First come named moves, each a turn or a mirror, each shown by rows before and after it. For each pair of rows after them, which moves, in which order, take the first row to the second? The first pair is done for you.
move U:
 -6  20  16  -8  -4  21  16   5 -16  -9  -9  -2 -11  -1  10   2  11   0  -6   3  -1  -8  -3 -11 -10  -5   0  12  -7   3  -7  -6 =>   1  15   5 -16  -3  10  13   2 -19 -11  -7   6   0  16  15  24   8  -7   2   4  -9   1   2  -1 -12   2  -2  -6  -2  -4 -14   5
 19   5 -28 -13   3   1   8  13 -37  -2 -18  -4   9   4  19  21  11  -1  18  -1  -1  31  -9 -14 -24 -24  10 -32   8   8  -7 -25 =>   9  12 -14  -5  -2  17  13  17 -39   1 -19 -10  -7 -20  10  -6  14   8   8  -4   9  22 -17 -26 -22 -32  14  -9   3  15   0 -40
  2   3   2 -12  13  14  -7   1 -20 -17  -2   8   8 -19  -7  -4  -1  24  17  -7   0  -2  -7 -19  13  -1  21   6 -16 -10  -1   0 =>   7   1  -7 -17  15   3  -9   1 -20 -17  -1  10  15  -5  -2  10  -1  21  22  -5  -5   2  -5 -12  11   2  19  -6 -14 -15  -4   9
move M:
 14 -13  -1   7  -7   1   5  -1  16  -6  -2   6   8 -24  -2 -18   5   7  11  -8 -19   1   4   9  24   3   0   8   4   9  -3 -11 =>  16  -3   2  24  -3 -14   0  -3  20   6   0  -4   2   0 -13 -21   3  -5   0 -14  -6  -7  12  -3  17   5  -7  -4  13   7   2  -7
  8  11 -41 -10   2 -21   1  21 -22  -5   7   0  -3  13  15   7   5 -12  17  -6  -1  25   1 -14 -13  -3   6 -47  16   1 -16   7 =>   8   5 -40 -19  -1 -11   7  24 -25 -11   4   4   2  -1  22  10   8  -5  29  -4  -6  29  -5  -5  -8  -7  13 -39   9   2 -18   4
  1 -13  -7  -6  -9  -5   5   6   2   5   9  14   1  29 -11  24   0   6   8   0   4  -3  -6 -11  -4  26 -23 -10 -10 -10 -10   7 =>   1 -18  -8 -14 -13   4  10   9  -2  -1   6  20   5  17  -6  25   0  13  13   3  -2  -1 -11  -3  -1  23 -16   0 -15  -8 -14   7
 14  20 -30 -19   1  -8  -5  11  -3   6   2 -12  16 -26  -5  10 -11  -6   4  -1  -3  18  -8  25 -15  12   4 -16  -1   3   5  -3 =>  17  23 -28 -11   1 -16  -9   8  -2  10   2 -17  10 -14  -9   9 -14 -12  -3  -3   0  17  -6  17 -19  13   0 -22   4   5   8  -3
move V:
-13   3  21  -7   4  13   7  -5   3   2  -8   7  -5  12   6  18   2   5  -3   7  -6 -11   4   9  -2   6  -2  11  -3 -16  -3   3 =>  -7  -1   4  -7   5   1   5  -3   1   2  -5   6  -1  23   9  25  -1   0   3   6 -11   0   9   9  -2   5  -1  -8   5 -17  -7  12
 10  -6  -2   0  -5  14   3  15 -15 -18  12   6 -16 -34   3 -13  16   5  -5 -12   8   8 -20  -1 -10 -17  -8  -7   1  27  17  11 =>   7   1  18  -2  -4  21  11   9 -12 -20   6   8 -22 -30   2  -4  16   3 -11  -6  11  -8 -22  -2 -11 -15 -13   6  -5  21  13  10
 -2 -22 -20   9 -10   8 -11  -1   5  -1  -2   7  27   9  -2  -1 -22 -16   9   5 -22   2  17  21   8  16   4  -3   6   2 -21   5 =>  -4 -23 -22  11 -14  13 -13   4   4  -3   1   1  23  -7  -4 -15 -21 -12   6   1 -20   3  13  20  11  10   7   5   3   6 -18   0
 -6 -11   1   2  -5   9  -4   5  -7   0   7 -12  -1 -12   7   7   1   9  17   8   3   3 -11  -4  -7 -12 -15 -14  14  23  -4   1 =>  -9 -11   7   2  -7  12  -3   4  -8   1   4 -12  -3 -16   6   5   2  10  15   8   6  -1 -14  -8  -6 -12 -16  -6  11  22  -4  -1
move G:
  5   0  -6  19  14 -14  -6   7   0   3   3 -14   3   8  -9 -17  -5   2  -7  -7  19  -5   4  -8   0  -3  -1 -14   8   3  19  -2 =>   7   1 -11  14  12 -19  -3   9  -6   1   4 -13   7  14  -5  -5  -3  -1  -2  -5  17   0   5  -8  -6  -1   0 -23  11   1  14   1
 -6   9  26  -5  -1  12   6  -1 -12  -2  -1  -1 -13   4  -4   2   2  -2 -11   2   6 -10  -1  -7 -14  -2  -3   5  -3  -6  -6 -11 =>  -5  -1  22   4   1   8  -4  -5   5  -1   5  -6  -9  -6 -12 -17  -4   1 -13  -1   7  -7  -2  -3  -4  -5  -4  16  -1  -5   4 -14
  2   3  -4   8   4  -2  -3   9  -6   5  -7  -8  -1  10  -4  -1  -1  -3  -6 -11  11  11   4 -10 -10   5  -6 -16  10   1  -2   0 =>  -1   8   2   6   5   1   0   9 -11   3 -10  -7  -4   8  -4   2   3  -4  -7 -10  14   5   4 -12 -12   4  -6 -11   9  -1  -2  -3
 -1  -2   0   6  -6   1   0 -12   6   1  -2  -3   9  -9   7  -4  -2   5   9   8 -20  -8  -3   9   6  -3  -3  10  -4   1   1   1 =>  -1  -4  -7   6  -6  -3   0 -12   6   0   1  -3  10  -8   6  -1  -2   2  10   6 -21  -4  -1  11   3  -2  -2   4  -1   3  -1   3
move H:
-13   7  13  -5   3   9  14  -5 -14  -6  -5   8 -15  -1   5  13   9   2   3  11  -2  -7  -3  -3  -7   3  -2   7 -13  -3  -5  -5 =>  -4 -10   8  -1  11 -11  -2 -18  11   1  -1   8  -2  13  -4  14  -6   0   3  11  -8  -2   1  15  10  10  -8   8  -5  -6  -1   2
  3 -12 -16   8   1   0   3   3  18  -5   6  -1  -9 -23  -3 -19  -1   6  10  -1   0   9   5   3  -1   8   8  -2   6   8   7   4 =>   1  -7 -14   4   1   9  10   8   8  -8   4   2 -14 -28   2 -17   5   7  12  -1  -1   9   3  -1  -7   5  11  -2   4  10   4   3
  8 -14  -9  20   6 -25 -12  -3  26   8  -2  -8  14   8 -15 -14 -23 -10 -11   8   7   3  -5  15   5  17  -7   6   8  13  17 -11 =>  -7  16   3   8  -6   9  19  19 -26  -2 -11  -5 -13 -16   3  -9   5  -4  -7   9  14  -4 -16 -18 -25   4   2   4  -5  18   7 -24
Now pairs of rows:
Each pair is two moves apart.
 12 -11 -14  -1  -4  -6 -16  10   5 -21  -5   1   3  -6  -5  -5 -11  -2 -19 -13   1   8   0   0   3  -2   8   5  10  10  12  -7 =>  10   1  -8  -1  -6  -2  -7  14  -9 -20  -7  -2  -8  -3  -1  -3  -4  -4 -20 -14   5   6   2 -14  -9  -4   6   1  11  12  11 -10
H, M
 -4  10 -13   5   1  -5  -9  12   1   4   7  -8   0 -19   6 -21  -7   3  -7  -7  18   2   8  -5   6  -4   8  -4  17   4   9   0 =>   5   7 -12  -7   5 -15 -10   4   2   0   2   7  11  11  14  14  -8  -3   0   1   8   1  14   6   6   5   3 -19  16  -3   0  16
V, U
  3 -21  -2  10  -3  -5  -6  -6  13  -6   3  -6  -9 -23  -9 -23 -15   2   0  -3   5  15 -11  28  15  -1  -3  13  -6   4   8 -13 =>  -2 -11  28   2   0  -3   3 -21  10  -7  -7   5 -16  10  -7  10 -16  -4  -8   8   2  -6  -9  28   8   9 -14  19 -16  -5   0  -7
V, V
-14 -10   1  22   5  15   9   1   9   4  18  -9 -24  15 -14 -21  -6  -4 -12  -9  21  -7  -7 -13   3  -5  16  12  -8 -12   8  -5 => -19 -15   6   4   4  32  19   1   5  -8  11   7 -16   2  -1  -3  -1   6  -2   1   8  -8 -15   4   8  -5  20  26 -23 -14  -1  -4
V, M
 -7  24  15 -12   8  -3  -3  -1  -5  12   2  -5  -5  20 -12   7  -6 -12 -16   1   4 -29  -1  -6   2  -2 -14   1  11 -15  10 -10 =>   0  18  -7 -12  11 -17  -8   5  -4  10   6  -5   6  29  -8  12  -8 -15  -9  -5  -1 -13   2  -4   2  -1 -13 -21  22 -16   6  -2
U, V
-27   8   3  14   6  -8 -13   2  -1   7  11   3 -16 -27 -23 -20 -12  15 -38  -4  12 -25   3 -15 -12 -11  11   3   4  20  17  -6 => -24  18  17   4  10 -18  -5 -10  -5   4   4  14 -14  16 -20  19 -12   3 -38   4   6 -34   8 -10 -20   1   0 -14   2   6   6   9
V, V
 -1   1  21  -8  -5  25  17 -14   0  -7   8   3  -4  -6  -2   6  19  -1   1   6  15   0 -10  -8  -3  10  -5  13  -1  15 -11   8 =>   0   4  21  -8  -5  22  19 -15  -2  -6   8   4  -6   3   0  11  20  -4   0   6  17  -2  -8  -9  -8   9  -6   5  -2  13 -14  11
V, U
 -6   3  10   6   2   0   4  -7   3   5  -6  -5  -2   0  -9  -7  -3  -2  -6  -1   9 -11  -5  -4   2   5  -5  13   0  -1   3  -7 =>   4  -6 -12   3   3 -15  -2  -4   4   4  -1  -3  11   7  -2   4  -2  -6   3  -3   0   5   0   3   5   6  -3 -10   5  -2  -2   4
U, V
  4 -12   4   2   3   6  12  12 -26 -19  -5   1 -18  13  14   1   3   6  13  -7   7  15   7 -25 -11  -9  -2 -27  16  -6  -7   6 =>   2 -16   2  -2   0  16  11  15 -28 -24  -2   3 -16  -4  18  -7   4  11  18  -6   4  18   2 -19  -4 -14   3 -15  11  -3  -6   1
M, V
  7 -14 -21  -5   1 -13 -12  -7  16   3   8  -3   9   1   9   0   3 -14  16  -3 -13   4  -3  -9   7   1 -10 -21  11  13   8   2 =>  -2  -9   2  -2  -2   9  -7  -8  20   3   2  -6  -4 -23   4 -18   3  -1   6  -1  -7 -11 -14 -12  14  -5  -9  10   0  17  12 -10
V, V
  1   3  -2 -13  -2   5   5   7 -10  -5  -8   4  -9  -7   7  12   3  18   5   4   2  -9  -4  -2  -4  -2  -2  11  -7  -1  -5  -3 =>   8   9  -8   2   2 -12  -1   7  -8   5  -3  -5 -11  15   0   9   0   6  -1  -3  11 -10   4 -12  -8   1  -7  -8   5  -2  -4   1
M, V
 -4   2  -7  -8  -1   6   7   7 -16   6   1   4  -2   5  -2  -1   3   5  18   0   4  19   0  19  -1   1  10  -9  -6  14  -5  15 =>  -5   4  -9   1  -1   1   0  10 -10  11   5  -4  -9   6 -10 -14   1   1  10  -6  12  20   4   8  -1  -1   8 -12   1  18   2  10
M, V
-20   6  17  13   8  11  11   1 -11  -5   3  11 -15   5  -2 -11 -13   5   7  -1  -6  -8  -8  -8  -4  -3   1   4   1   8  -1  -7 => -13   1   1   0   9   0  10   2 -11  -9   5  19  -2  16   5   8 -15   3  17   1 -15   0  -7   4  -3   3   1  -9   2   2  -8   4
U, M
 -1   1  -4   3  17  -9 -14 -18  32  14   4   6  13   9 -14  18 -16  -5  -9  10  -1  -7  11   9  18   5   0   8  -6  -8  -6   7 =>  -3   9  -7  -6  15  -6  -6 -12  14  10   3  10  12  21  -3  37  -8  -7  -2  12  -4  -6  14   6   8   6   0  -9  -6 -10 -16  12
G, G
  3  -7   6  -2  11   0  -6 -22  30   4  -2   2  26  11   1 -11  -8  -4  -2   8 -10 -13 -16  23  14   5   0   1  -1  -8  -3  12 =>   4   0   1 -12  10  -3   1 -18  13  -1  -6  10  25  22  11   8   2  -9   5   9 -15 -11 -15  21   4   5  -1 -16  -3 -11 -14  20
G, G
  5   2  -2   2  -1   2   6   7 -12   0  -1   1  -1   0   6   6   7  -5   7  -2  -2  10   3  -3 -13  -2   5 -17   3  -3   0   2 =>   2  -1   6  15  -1   6  -1   1   1   3   0  -3  -4 -12  -6 -16   0  -1  -5  -3   5   4   2  -4  -3  -3   5   4   3   2   8  -6
H, U
 -3  -8  -6 -19   7 -15  15 -10  12   0 -20  19   6  11   4  35 -10  -1  -9   8 -13  -8  -3  31   4  -5  -6  10 -13  -8  -7   8 =>  -3 -14  -8  -2   4  -8   4  -4  28   9 -15   6   1 -20 -10  -6 -17   7 -19   0  -3  -4  -7  27  17 -13  -2  33 -10   2   7  -4
U, G
-11  -6  -1  -1  -5  14   5  10  -1  -6  -6  -1  -6 -40   5 -21   8  24  11   3  -1   2  -3   2  15  -7  17  23  -5  -1  -8 -13 => -12  -4  13  -4  -5  17   5   1   5  -6  -9   5  -6 -31   2 -13   6  24   6   7  -5  -9  -5   7  16  -4  13  32 -10  -4  -9 -13
G, V
 -1 -13 -14  21  -9 -13 -14   9  18   9  12 -16   7 -12 -10  -5 -15  14  -5  -9  16  29   6  19  14   9  12   6  13  10  10  -4 => -17  14  16   8 -15  21  12  15 -20   3   0  -9 -19 -22   1   6   6  16  -9  -3  26   8  -3  -3 -10   3  16  16  -4  13   1 -15
H, V
  9  -7   7  17   9  -1 -17  -6  13   5  10 -11  12   2 -16 -14 -16  -4 -12   6  12  -9   3   0  12   6  -9   8  -8  13   4   1 =>   9 -12  11   1   6  14  -9  -5   9  -4   7  -2  14 -13  -5  -6 -12   4  -1  12   4  -9  -4  12  15   2  -3  20 -17  11  -1   0
V, M
 -2  11  -4  -3  -8  18  17  -4 -12 -10  -4  11  -5 -26  10   0   9   8  -4   7   2  -4  -1   4   5   3   0  13  -8   1   3   2 =>   5   2 -23  -8  -7   6  12  -1 -11 -12   0  14   8 -15  15  12   9   4   4   5  -6   8   4  14   6   5   2  -6  -1  -2  -3  10
U, V
 12 -23  10  -6   2   3 -10 -15  16  12   9   5  -8 -21   0  -4  -5   2   8  -6   7  -6 -12   1   8   0  -8  16   6  15  17 -15 =>  17 -30  -3  -9   2  -8 -15 -15  18  12  12   9   1 -11   4   9  -6  -1  15  -5   1   3  -7   9   9   4  -6   3  11  11  14  -8
U, V
  3  12 -28 -16   4   0 -19 -14   6   4   3 -11   4  21   5   6   6 -17   4  -7   1  20  13 -12  -2 -12  18 -15  36 -16  -5 -14 =>  -1   9 -27 -29  -3  18 -11  -7  -6  -4  -1  -3   4  -5  15   6  15  -5  11  -3  -6  22   4  -9  -2 -18  26   0  26 -13  -9 -19
H, M
  7 -11   6   2   7 -19  -8 -15  17   3  -4   1   7  24  -7  11  -8  -8  -4   9  -6 -13   0  10   2  11  -7   3   4  -7   1   5 =>   1  -9   7  15   2  -6 -10  -5  18   7   1 -10  -2 -10 -14 -24  -7   2 -10   1   5 -11  -5  -3   6   0   0  18   4   5  12  -8
V, U
 -8   6  13   7   0   9  13  -5  -5   3  -6 -10  -7  -2  -8  -5   0  -1 -13   5   4 -12  -1  -2  -2   7  -3   6  -1   4   2  -5 =>  -5   4  14  -1   2   5  16  -5  -6  -1  -7  -4  -2   6  -4  12   1  -2  -8  10  -2 -10   0   4  -4  12  -4   1   0   0  -2   1
M, V
  8  -9   1   5   8 -23 -11 -15  30   0   2   6  18  24  -6   6 -19 -11   1   0  -1   3  -1  21  14  11  -9  -1   4  -3   1   8 =>   2  -7   4  14   2  -9 -11  -6  33   5   4  -4   8 -11 -12 -30 -17  -1  -5  -5   9   4  -8  13  18   2  -4  19   3   6   8  -5
V, U
 -3  13  -2  -3 -13  36  14  16 -19   2  -7  12 -14 -34   2  -4   5  10  -6  -9   3  15 -10  -7 -17  -2  17   2  -4   9  -7  -4 =>   6  20 -10   7  -4   0   5  10 -14  10  -4   3 -15  19  -5  13  -3 -15 -13 -15   8  15   6 -17 -24   7   2 -35  15   0  -9   8
M, U
  1   2 -26  10  -5  -1   3   9  -3   1   9  -7   3 -23   1 -12   5  -5   5  -5   2  15   4  -4  -4  -4   4 -25   7   7   3  -2 =>  -8  17  -7   4  -7  15  18   8 -18  -1   3   2  -9 -17   4   1  10  -4   0  -1   4   1   2 -14 -13  -4   0 -18  -1   5  -3  -5
G, G
 -6   9 -17  12  -1   5   0  14 -10  -2   0  -4 -15 -17   1 -15  16  -1  -4  -3   7   6  -4 -19  -3 -11  -2  -6   2   3   1  -5 =>  -7   4  -6  16   0   7  -3   8   3   0  -1  -6 -14 -24  -6 -21  11   3  -9  -3  10  -1  -1 -14   6  -8  -2   9  -1   4   4  -7
V, G
 -7 -14   0 -23   2  23   1  -8  -4  -8  -5  13  20 -18  -3   7   0  -1  10   0  -2   8   2  20  19 -11  11   9  -6   1   6  -7 =>  -1  -2  -7   5   7  -8 -11  -9   4   7   1 -10  10  15 -21  -5  -5 -21 -10 -13  18   3  18  -4  10  -6  -2 -17  17  -2  16  -7
M, V
  3 -19  -9 -25   1 -15   8 -12  12  -8  -5  25  17   7  -9  17  -8 -11  23  15 -13  -4   9   9   5 -26 -10  -7  -9   1 -10  32 =>   8 -16 -21  -9   2 -32  -3  -7  17   4   2  10  13  15 -19   1 -10 -20  14   3  -1   4  17  -4   1 -27 -12 -22   7   3  -2  33
V, M
 -5  20  25 -20   8  -4  14  -7  -7 -19 -12  28 -22   9  -6  38 -12  10   9  20   0   9  -6   7 -25  -3 -17  12 -11   6 -12  -2 =>   8   6 -28 -15   5 -26   0  11  -6 -18   3  17  -6   1  -1  20 -12   6  23   5  -3  44  -2  10 -22  -9  -6 -25  11  13 -10   4
V, V
  3   2  -5   4   5  -6   5 -16   0  13  -1 -10   4  20   3  12  -3  -6   8  -6 -13  11 -12  -1   6  -2 -14   0   3 -12   3   1 =>   5   2 -13   4   5  -8   5 -11  -5  12   1 -11   4  17   5   9  -3  -5   9  -7 -13  16 -12  -4   4  -5 -13  -5   5  -8   3   1
G, V
-14 -16  20  -3  15  16   3  -4   1   1  -6  18   3  23  -1   4  11   6   5  -5  -9  -4 -17  17  15  14   0  -7 -11 -11   1  12 => -11 -17   5   7  18   1  -4   1   2   6   0   8   5  33  -4  -2  10  -3   5 -12  -3   5 -11  12  12  16   0 -27   3 -10   3  17
M, V
 -5   3 -13  -8   1   1   8   5 -25 -14  -8  14   1  11 -11   1  13   7  24  -8  -7   9  -1   6  11 -26  13   1 -19  16   6  -6 =>  -2   9 -14  11   4 -11   1   4 -20  -5  -3   0  -9  24 -20 -11   8  -2  13 -14   5   9   7  -6   7 -23   6 -10  -9  17  12  -6
M, V
 -2   3  16  -8   3  18   5   0 -10 -13 -10  19  11   8  12  16  20 -12 -13  13   2 -20   0  25   7  12  -3  23 -11   2 -14   6 =>   2 -13   4   5   7   7 -14  -4  15  -8  -1  11  22  -1   1  -6   7 -10 -16   5   1 -11   2  33  25  12  -3  31  -2   5  -2   5
G, G
 -1   0 -36  14  -4  -6  -3  20  -7  -8   8  -9   3 -15   6 -12  -1  -9  17 -17  -8   9  -3  -6 -15 -14  22 -27   9   8   4  -7 => -17  15  12  13  -5  23  11   5  -6 -10  -4  -3 -15 -26  -1 -14   0   1   0  -6  -1 -25 -13 -10 -13 -12  18  17 -12   8  10 -21
V, V
 -1  -7 -13  -3  -9  13   6   5 -10 -12  10  -1  -3 -28   3 -28  12   7  17  -7   9   9  -8  -2   0  -2   7   6  -8   5   1  -1 =>   5  -7 -10 -19  -2  -1   7  -5 -12 -15   2  13  10  11  12  13  10  -3  21   3  -3   5   0  12  -1   6   0  -9  -8  -7 -12  17
V, U
  6 -10  -5  -8   2  -2  -7  -7  11  -6  -2   4  13   2   7   5  -4   2  11   4  -8   9   4  17  15   3  -2   1  -6  -1  -2   9 =>   7  -3  -5   7   4 -13 -12  -7  12   1   1  -6   9  15  -4  -4  -7  -6   1   0   3   6   9   3   8   4  -8  -8   4  -1   5   7
V, M
  9   2 -24 -10   1   7  -5   9  -8   7   8   0   1 -29  14 -16   6   8  16  -6  -5   7  -4  -2   7 -20  13  12   1   4 -18 -18 =>  17   2 -25   8  10 -21 -19   1  11  18  13 -14   3   3  -4 -20  -8  -4   3 -12   3   4   9  -5  11 -11   2  -1  15   0  -9 -12
H, M
 12  -5 -16   2   4 -19 -14   3  14   4  -2  -4  18  19   3  -1  -7   0   2   0   3   9   9   5  -8  -1   0 -14   6   1  -5   7 =>  -1   1  -1   6  -1   5  -8   4  10   3  -3  -6   5 -18   1 -29  -3  14  -4  -2  11   0  -1  -3  -5  -9   5  17  -3   8   2 -12
U, M
  3  -3 -20   0   5  -7 -10   5   3   1   9  -5   6   4   0   1   0  -5  11  -8  -1  15   4   0   6  -1  -2 -11  11  -1   7   5 =>  -9   5   4   4   6  10  -2   0   2   0   4  -6  -7  -9  -9 -12   1   1  -3  -5   6  -3  -4  -8   6  -3  -5  17   1   2  11  -7
U, V
 12 -15   8  27  -8 -12 -20  -3  27   2  -1  -6   8  11   2  16  -6  -4   8  -6  27   3  32  -1   5  -1  13   0  17   2  17 -11 =>   8  -3  11  13 -10  -5  -6   1   3  -1  -6   2   3  24  14  41   3  -7  14  -3  26  -2  31  -9 -10  -1  12 -15  12  -2   7  -9
G, G
  5   6  -5  14  12   1   8 -12   7  -3   1 -16  13  12   4  -5   2  -5   1  -3  -3  -5   5  12  -7  16  11 -11 -10  -3  17  14 =>   4  14   4   8  12   8  15 -12   1  -6   0 -13   7  12   3   0   4  -4   0  -1  -3 -11   8   8 -11  16  12  -7 -15  -3  15  13
G, G
  6  14  16  -1  -2   9 -18  -4   1  27  23   4 -14 -29 -10 -27  11  -6 -27 -24   3 -13  -6   7   5  -3  -6  -5  -2  10   0 -27 =>   6  22  31 -12   3   0 -12 -16  -4  23  15  16 -14   8  -8  11  10 -15 -27 -14  -1 -26   0   8  -5   8 -19 -16  -5  -2 -10 -14
V, V
  1   0  -3 -10   2 -15   3   0  -7  -2   0   3   9  24   7  21  -1  -8   9   2  -6   4   8   7  -4  11  -5 -20   2   0  -5   6 => -13  15  28  -1   0   5  12  -5 -10   1  -6   1 -11  11   0   4   2  -2  -4   5   7 -18   4 -10  -6   7  -8  11  -7   3   3  -8
U, V
 22  -1 -14   6 -10 -16  -1  13  12  -4 -13 -16  -1  17 -14  -2 -20   2   6 -10  -8 -12   8  -1   7  13   4 -14 -10 -12  24   0 =>  16  -5 -10   1 -14   5   5  15   8  -9 -14 -11  -4 -15 -10 -12 -15  13  10  -6 -11 -13  -3   3  12   7  11   7 -19  -8  24  -8
U, M
  2   9 -13  -3   3  -4   2   7  -4   5   6  -2  -2  17   2   8  -3 -16  -2  -1   8  -3   9 -14 -10   7 -11 -25   7  -4   2  12 =>  -8  14   5   3   2  10   7   6  -8   6   1  -6 -12   4  -4  -6  -2  -9  -9  -1  16 -15   5 -26 -10   4 -11  -4   1   0   9   1
U, V
-5 -5  9  0 -3 -2 -5 -4  7 -9  0  6  3 11 -2 -3 -8  8 -7  1  3 -2  7  0  3  9 -9 15  5 -4 -5 -2 =>  -5   4   8  -3  -4  -1   3  -1  -6 -10  -2   5   0  16   2   5  -1   4  -5   0   6  -3   6  -9  -7   9  -9   4   5  -4  -8  -2
H, V
 -5 -12 -10  -3   1 -18  -7   3 -16 -10  -7   4  12  15  15   7  -1 -30   1   3 -10   4   5 -13  -1   6  -8 -32  16  -1  -1  11 =>  -7 -21 -22   2  -7 -10 -13  11 -14 -11   0   1  15 -15  15 -17  -1 -20   6  -3  -9  18  -2 -11   6  -4   2 -20  12   8   5   5
V, M
-11  -5 -25 -11  -2   4  -4  17 -18  -2   3  -3   3 -19   6  -4  18  13   6  -6   0  19  -4   2  -6   2  13   3 -10   6  -2  -2 => -15  -4 -12 -10  -2  11  -4  13 -10   1   1   0  -1 -26   1 -13  15  18  -1  -4   0  10  -8   3  -2   1  11  19 -14   6   1  -7
V, G
  2  -6 -21 -13   6 -10   2 -14   3  11   4 -11 -12   4  -2 -19   7  -3  -8  -8 -10   4  11 -21  -8 -23   2 -20  23 -13  -1   7 =>  -6  -2  -3 -12   3   7   7 -18   3  11  -2 -11 -20 -11  -8 -29   7   4 -18  -5  -6  -9   5 -24  -3 -26   4   6  15 -12   1  -2
V, V
